Each path below is one point turned by a fixed rotation once a step. After each direction that follows a path, write how fast that rotation turns it, in degrees per step (0 if it stays still).
Each turn is a multiple of 5 degrees from 10 to 175, or 0.
Each row of a path follows its step; steps can be skipped.

step 0: [ 19.1  52.2  -3.8  39.8 -19.4 -27.9  12.4  -1.5 -34.5   1.6  27.6  -8.5
   2.9 -12.3   6.1 -16.9  33.6   1.1   0.4 -21.0 -20.6   9.3  12.7  -9.4
 -12.9  52.9  23.2 -11.5  51.5 -15.7 -46.6  60.3  20.7  -4.4   8.9 -14.6
  12.9 -12.1  25.8 -27.3  19.4  31.8   8.1   3.8  -6.8  -5.5   6.5 -13.4
   1.4  -6.4]
step 1: [ 33.4  18.6  24.6  12.9  -1.0  26.5  -7.3 -11.6 -24.6 -29.0 -25.3  55.5
 -16.2 -27.2   0.3 -24.9  18.0  10.1   3.0   4.1   4.1  -5.0   0.3  31.3
  45.5 -32.4  -5.0  26.3 -13.3  51.3  24.0   6.3  -3.4   1.4  -9.0 -18.4
  -2.0  -1.8 -20.8  -0.8   5.4  33.2 -38.4  24.9 -24.3 -21.7  12.7  38.3
  27.6  33.2]
step 2: [ 17.3  19.0   3.8 -48.7 -12.3 -18.1   7.8  43.4 -37.3 -20.3 -29.4 -12.2
   2.5  21.8   7.6 -10.5   8.8   1.9 -33.8  -3.5  21.7  12.2  39.2   9.1
 -44.3  -0.7   9.3 -52.2   3.3   5.9  21.9 -35.1  -7.4  51.7  13.1  18.4
   6.9 -17.6 -34.1  -9.6   6.4  21.0  47.7   3.3 -15.5   7.6 -25.1 -12.6
   2.8  -2.6]
step 3: [ 13.2 -21.4 -12.2  27.1   6.8 -18.1 -13.4  -4.7  27.9   9.1 -11.3  35.8
  15.5 -24.7 -33.1 -36.7  17.5 -56.4 -22.0  14.5 -11.9  30.3 -20.9   2.5
  -4.7  -0.2 -62.4 -29.8  24.3   6.5  33.0  -3.4  22.6  -8.8  37.7  15.7
 -17.4  45.3  21.7  10.9  23.0 -28.3   8.3 -14.9  16.9  -9.4  -6.9  -2.5
 -15.7  16.5]
step 4: [ 33.5   6.0 -20.4 -14.7  32.2  -1.4 -28.1 -15.7 -11.9   4.0   8.3 -51.2
  13.6  15.4  -1.6  17.3  -2.9   6.7  11.2  17.5   3.0  -2.2  32.3  -8.9
  11.2  43.7 -17.8  12.6  11.7  26.6 -10.7  35.4 -49.9  -3.7  22.4 -24.3
   3.7 -41.4  -5.3  44.7  -7.2 -21.9  -9.8  -4.3 -22.1  24.8 -34.5   0.0
 -22.4  53.2]
step 6: [ 36.8  12.1 -14.0  22.7 -24.7  36.4   9.2 -12.4  -6.8  12.8 -57.1 -31.0
  24.1   2.7   1.4  -4.8  -8.8  35.1  -2.7 -23.1 -14.5  15.7  32.2  31.5
  24.6  27.8  43.6 -29.8  -5.5  -7.2  26.7 -35.0  -7.6   1.4   2.3   4.1
  -6.6  -4.0  27.9   6.2  25.9 -47.7 -15.3  17.1 -17.4 -34.0   6.7  16.2
  13.7 -33.7]
step 7: [ 31.2 -34.4 -10.4 -19.9 -21.6  -5.3 -30.7 -61.0  38.0 -12.4   0.7  20.1
 -27.1  11.8  -0.6 -39.8  11.4   0.8 -16.9  -8.1 -29.5  32.9 -10.0  -9.9
 -45.9  -5.2  -1.8  12.5 -10.3  -9.5 -15.2 -15.7 -12.8  -5.8   3.9  18.1
  42.9  10.3 -71.7  16.5 -37.7   0.9  19.1  -0.4  -9.4 -17.1   7.5  -6.7
   7.0 -11.0]
step 8: [-23.2  66.6   9.2  10.3  10.1 -44.5  -1.4 -26.4   3.9  17.2   3.9   0.1
  -1.5 -43.3 -10.8  19.2   4.2 -16.9  27.7  16.2  33.8  40.4  22.3  -8.4
 -15.1  48.1  29.7   4.5  13.3 -14.2  -8.1  16.4  25.8  39.4   0.5  18.5
 -47.7  24.5 -13.7  -0.3 -15.0 -34.8  -4.8 -21.7 -14.4  -1.8 -10.3  -4.0
   7.9   7.8]
step 9: [ 24.9  22.2  14.1  29.5 -37.5  19.2 -12.1 -20.9  -7.0 -18.6  41.3  -8.0
  -7.9 -47.0  11.0  -1.3  -7.0  -5.6  20.2   1.4   4.6 -29.2   9.7 -21.5
   9.5   0.6 -50.9  -5.8  -0.9 -14.4  47.9   4.9  -2.4  -6.4 -21.2   7.1
  34.1 -19.0 -14.0   0.1   4.2  29.4 -34.0  42.7 -10.2  -4.3   0.0  27.8
 -64.7  11.1]
step 10: [ -3.0 -21.5 -35.0  17.3  14.1  19.8  -9.5   4.8  -4.1  -4.1 -12.0  -7.1
  -7.7  -1.7  13.0   5.5 -14.2  29.8   5.7 -37.2   8.1  15.2  34.6  20.6
 -10.7  12.8  30.4   1.8 -16.8   3.2 -18.6 -10.6  12.0  38.8  15.7  14.0
 -38.8   3.1  -6.7  -8.5  40.6  74.4  57.5   8.6   4.6  -3.3 -11.8  37.3
   1.4  44.6]
step 12: [ 51.6 -14.5  27.3 -27.2  43.3  -3.9  18.0  -2.0  13.9  -3.5 -13.1   2.0
 -12.9  -8.1  39.6 -42.6 -16.7  -4.1  -1.0  14.5 -13.1  35.9  15.5 -24.5
  36.0  -1.8   8.4  22.6   3.5  29.9  11.9   8.6 -21.0  20.7  43.8  20.4
 -33.0 -26.5 -14.0  -4.6  -2.1  -2.0 -22.8 -56.4 -30.0  -3.1   5.3  -6.2
 -37.0   5.3]
step 13: [  2.8   4.1 -18.5 -31.4 -19.9 -26.3  -7.3   6.4 -11.6   2.0 -16.1 -29.8
  -1.4 -33.5  -8.2  22.0   4.1   1.2 -37.4 -13.3  33.1  18.5 -38.7   7.2
 -33.3  -7.5 -10.4  22.3  36.2  -9.0  41.6  36.4 -45.9  -6.1 -23.2  19.6
  17.5  23.6  -6.8 -57.6   3.2 -20.6  21.8   6.4  -8.1  40.4  -3.9  10.3
  -9.9  34.1]
Directions:
[  0.4  -8.2  -0.1  11.0   3.2  -2.8  -6.6   1.5  -6.9  -7.7  -4.5  -3.9
   2.9   5.6   6.8  -6.4   2.3  13.2   7.1   2.4  -9.3   5.3   0.6  -4.7
   4.1  -8.6  16.4   3.4  -6.4  -1.1  -9.5  11.7  -5.0  -6.7  -0.5 -11.6
   8.3  -3.0  14.2  -1.0  14.6   4.3   3.5  -8.4  -3.1  -6.3   6.5   6.0
  -1.0  -8.6] => 65
[  2.3   2.8 -12.4   1.5  -9.6   7.5  -0.5   3.4  11.7  -9.2  -8.7   0.7
   5.4  14.1   6.1  -2.3  -9.7 -11.6   5.3  -5.3   6.5   9.3 -18.1  -0.3
  -1.6   8.1  -1.6  -4.9  -0.3  -4.3  10.5   6.5  -1.5  12.0  -2.2 -14.2
  -4.4  -3.8   1.4   5.7  -2.3   7.4   4.9   1.4   5.6   0.9   5.8   3.2
   1.1  -6.7] => 95
[  4.1  -2.0   8.1   1.5  -3.6  11.0  -9.5   6.7   2.1 -10.2  -1.1  -5.1
  14.1 -13.0   6.2   9.3  17.3   4.3  -4.8  -0.4  -1.6  -1.9  -6.3  11.5
   9.0   4.9   2.8   4.3   0.6  -4.2   3.7  -1.4  14.4   1.2   2.3  -4.9
   0.0   7.5   0.9  12.0  -4.4  -2.6  -2.7  -5.1  -2.1  -1.9   6.9 -14.6
  -9.5   1.6] => 135
[ 10.4  -7.3   9.5   2.2   3.8 -10.2  -6.8   2.7   6.8   5.3  -8.2  -1.9
  -0.6   9.8   3.6   4.0  -3.3  -4.3 -12.1  11.1   5.7   3.0   2.0 -11.9
  -4.5  -1.1  -8.9  -1.3  -9.8  -5.7  -0.9  10.4   7.2  10.0   1.0   5.1
   3.4   4.7  -2.8  -3.9  -6.6 -13.4   1.7 -12.7   1.9 -19.3  -0.5  -1.2
  -1.5   0.4] => 80
[ -6.1  -5.3 -11.0  -4.8  -1.9   1.1   4.6 -14.5  -4.7  12.6   3.5  -5.4
   0.0  -2.5  -0.9   3.5  -9.6  15.1  -3.1  -9.4   0.5   1.7 -12.3  -6.4
   4.4  -3.5   7.9  -7.7   2.7  -3.8  10.1  -1.7  -3.3 -10.4   6.2  -8.9
   3.0  -1.9  -2.1   7.0 -10.3 -17.8   2.0  -7.3   1.8  -7.7   2.2  -8.1
   4.1   4.0] => 40
[ -5.4   5.7  -4.9  11.4  15.4  -8.2   4.9   1.7  -1.0  -8.4  -9.9   4.5
  -5.8   5.7   7.7   8.1  -0.2  -6.9  -5.2   0.0  -7.0  -6.5 -13.3   5.1
   2.8   9.8   6.8 -11.8 -10.4  -3.3   1.5  -4.6  -1.6  -8.6  -0.5   7.8
   9.4  -4.4 -10.9   3.4   5.9  -4.1 -13.3   1.0  -6.5   1.7   1.4   4.5
  -7.2   8.9] => 140
